The rows of R fall into 4 groups, and each row is roughly a mix of its group's hidden directions.
R, 128 rows:
-13,3,-20,60,-22,9,17,-19,27,32
-2,-21,-34,-1,-9,32,31,-23,-16,52
27,42,25,-17,-1,11,11,14,23,53
-23,-1,6,64,-12,18,-6,-43,10,-10
-30,52,16,-12,-39,27,8,-21,8,19
17,-26,-31,-56,-9,-1,-7,-40,-18,-12
0,22,44,-21,33,24,36,-31,19,3
-32,-15,-38,-19,31,44,7,-6,-33,12
-11,-34,-29,-6,19,-2,-38,11,38,40
-17,29,20,-37,-1,39,-36,-25,28,3
-66,-2,25,-6,13,10,1,-29,20,-26
26,10,-8,-9,-50,-29,-29,-37,10,25
68,16,-22,-11,16,-7,-2,-25,18,-21
23,27,25,26,-20,33,28,22,-3,-43
-21,20,23,40,45,33,26,12,9,-15
24,-13,34,-17,-3,27,47,5,14,-42
7,9,2,-26,46,20,-53,30,-9,8
0,22,-18,32,14,-15,57,-23,-23,-25
-16,-7,-1,-2,45,7,-58,-12,-8,-36
-13,-12,-35,45,29,24,-17,-12,41,-14
-30,-4,54,3,-2,11,4,-22,3,-53
-24,-14,-39,1,17,26,-37,-3,-36,-34
-2,6,-9,-29,-31,-23,-13,46,-25,43
-8,-50,-9,-25,10,-1,40,47,-7,-2
27,22,-10,18,-31,-31,-23,42,27,24
6,37,8,5,-38,-9,44,13,-39,-23
18,39,20,26,29,-13,-18,-28,-40,-23
-10,-22,9,5,38,-20,-56,-36,-9,8
25,-9,15,-17,-28,-53,20,-44,-8,7
-14,-7,17,-18,9,-50,-35,-11,-48,-8
31,18,0,9,-31,56,7,31,17,-21
-3,-21,4,21,-3,-53,-58,1,-10,7
11,12,21,11,27,34,-35,50,27,-8
-57,6,27,24,4,-7,33,-23,-12,-27
-29,31,-38,10,38,25,21,-20,-21,-22
8,41,14,12,18,61,2,-6,9,-30
-39,-48,5,31,-11,-24,12,30,-21,-16
-5,-1,37,4,45,17,28,-39,-5,-34
-36,-24,-21,-8,38,-25,-37,22,-13,26
41,-14,10,-18,-50,4,44,-13,14,-11
-47,-37,19,-19,20,-37,-11,-2,-17,-25
-11,-8,26,-13,39,35,37,21,-29,28
22,7,20,2,-9,23,50,-51,-4,-23
22,-52,5,-9,8,-36,9,3,-36,-34
11,-24,-31,-7,46,-16,35,10,9,41
-7,-12,2,-24,-10,-58,-28,-8,34,30
29,9,22,-11,2,11,-54,-1,-34,-37
-49,19,-32,37,-1,14,-18,29,19,-18
7,-24,-8,5,13,4,-28,50,-31,-45
-65,-13,14,-20,29,4,-19,-30,7,6
32,2,27,28,-23,6,40,-45,5,-21
-44,3,38,2,-3,9,-8,21,-53,18
-24,51,15,4,18,-28,-10,-47,-15,-2
17,27,-28,7,40,21,30,15,40,-24
-3,-21,-19,16,-28,-58,6,-4,-18,-39
0,-12,-35,-6,-12,9,-30,-16,-52,-41
22,18,-49,-5,-5,-6,-36,15,-6,48
17,24,16,-10,49,8,20,47,19,-22
-11,41,-8,5,-41,-13,-52,-27,1,6
16,24,61,-28,-33,-21,-9,-15,-2,6
32,-14,-27,-4,-45,-7,-42,-36,-6,3
-37,45,-26,21,-7,7,-26,-3,-9,-43
3,6,2,-24,-24,-55,-30,-26,-31,-20
-22,-51,-23,-8,14,16,23,-22,-39,-23
13,19,44,-9,35,12,-16,-38,2,-40
6,-8,54,5,-4,-16,-6,45,-15,39
3,31,-7,4,-28,2,14,17,-15,68
-57,32,-26,15,-13,15,-28,24,-4,-16
34,-37,-6,10,10,-40,48,1,22,-3
10,-37,-5,-46,13,8,40,-7,-13,38
-11,-21,-8,24,-3,-3,61,39,-27,-4
-16,-45,-6,-7,38,25,34,39,8,-6
6,37,53,-7,19,37,14,-2,-27,14
10,-41,-26,-12,-31,-21,12,-45,22,25
9,21,30,-35,0,-12,-36,-35,-31,-30
6,-19,36,-3,40,28,4,5,46,-30
-46,-10,38,0,45,24,19,-2,-12,-21
30,4,-22,-37,45,-10,-11,5,-9,46
-36,10,5,13,28,-51,-43,6,-3,15
6,-34,-20,3,-40,-31,30,39,6,23
-2,-40,-7,-67,18,12,21,-3,11,2
-12,-4,47,14,-19,-30,18,46,25,-17
23,39,-20,-19,-50,27,-3,-5,-32,-2
51,-33,-15,-11,-6,-24,-35,24,17,21
0,52,38,14,-8,-24,-24,-10,-22,-33
-1,-46,1,-32,-28,1,5,17,54,7
22,-45,5,-17,-12,7,-8,-62,-14,-4
18,-40,29,3,2,-18,61,-5,14,11
10,-15,-32,-55,-26,-4,-10,-15,-37,21
34,-28,-15,-22,-3,-15,51,-5,-38,16
-1,41,2,37,-36,11,17,-5,47,15
23,12,8,8,-39,22,5,49,-31,-32
30,-21,44,9,-1,22,32,-5,23,-42
40,-28,-21,-23,-32,17,4,44,16,18
-1,-14,16,-15,-39,-62,-30,4,14,-3
-16,36,-8,-3,-8,-9,-47,52,-13,-16
-1,5,18,-37,52,30,24,21,-24,-16
-19,41,0,-7,-6,6,17,66,-5,-21
-56,30,-18,28,-10,9,-14,-18,-15,-32
26,3,12,38,4,3,-25,-33,31,-47
-12,40,34,36,14,-22,-14,-2,44,-11
7,-49,-38,-19,-26,-21,6,8,-19,36
15,36,6,3,-24,-15,-65,-22,-8,7
15,25,39,7,13,27,19,-47,10,-35
10,-2,-39,15,9,23,-31,21,-38,-42
-47,-34,28,26,15,-38,14,-8,-2,-19
-45,-18,-32,17,-37,-17,39,11,8,10
0,-12,-40,55,-8,17,31,-10,30,-10
-21,33,8,-12,40,29,1,31,-31,-33
0,21,35,8,47,39,1,24,-25,-23
51,-32,-15,-19,29,23,-9,24,6,-30
-50,29,27,41,16,21,1,11,-18,-16
2,-38,-17,-40,31,38,-19,-13,-29,-1
-16,0,12,-41,55,-3,-31,16,-1,30
-11,-27,-4,-31,4,-10,42,32,-49,5
16,13,-31,8,9,52,-42,-31,-8,-11
24,-48,-24,-4,0,-18,35,-2,-42,-20
31,-21,6,-23,13,52,11,-37,-28,8
35,20,-58,27,-6,-13,15,1,-30,-11
14,-28,8,-32,-31,-59,-18,-7,19,-3
-54,-7,12,11,-17,18,37,28,-23,26
-1,23,46,20,15,-9,-43,-3,-44,3
-1,23,14,-28,13,35,-11,-37,27,-45
48,-9,2,10,-38,-16,-29,18,5,42
-29,-31,36,18,8,26,11,-45,-29,5
-16,18,1,7,3,78,-10,-17,8,5
8,-18,-18,-33,31,-1,58,7,28,14
-38,-32,21,20,-44,-2,26,32,-12,-8
Here is one row of each group, with its name. Which group are the others in?
58,29,-44,-10,-17,-4,9,-18,17,2 | <44>
35,-42,-4,9,11,13,59,16,-4,5 | <73>
-25,20,16,-7,27,14,26,55,-21,27 | <126>
-52,28,-10,19,52,-5,-1,14,-16,5 | <65>

-18,-5,-16,-2,7,-22,-67,6,2,38 | <44>
16,-45,-24,27,-24,15,36,31,-24,8 | <65>
-2,-54,16,7,30,-32,-20,-31,22,13 | <65>
8,-7,-1,33,2,35,61,10,30,-5 | <65>
18,-13,30,-19,-9,-3,42,-21,-39,-40 | <65>
-18,30,16,31,10,-23,-12,12,36,-50 | <126>
1,28,10,-5,-1,-64,-14,26,28,23 | <73>
15,46,41,19,-5,13,16,-24,22,-36 | <65>
-8,56,-25,-2,-29,15,13,39,-22,1 | <65>
-13,-14,-12,-35,18,-32,-37,8,-48,-20 | <73>
62,2,36,-31,2,22,2,-2,-17,16 | <73>
-9,-44,21,-13,44,-17,-21,-8,42,2 | <65>
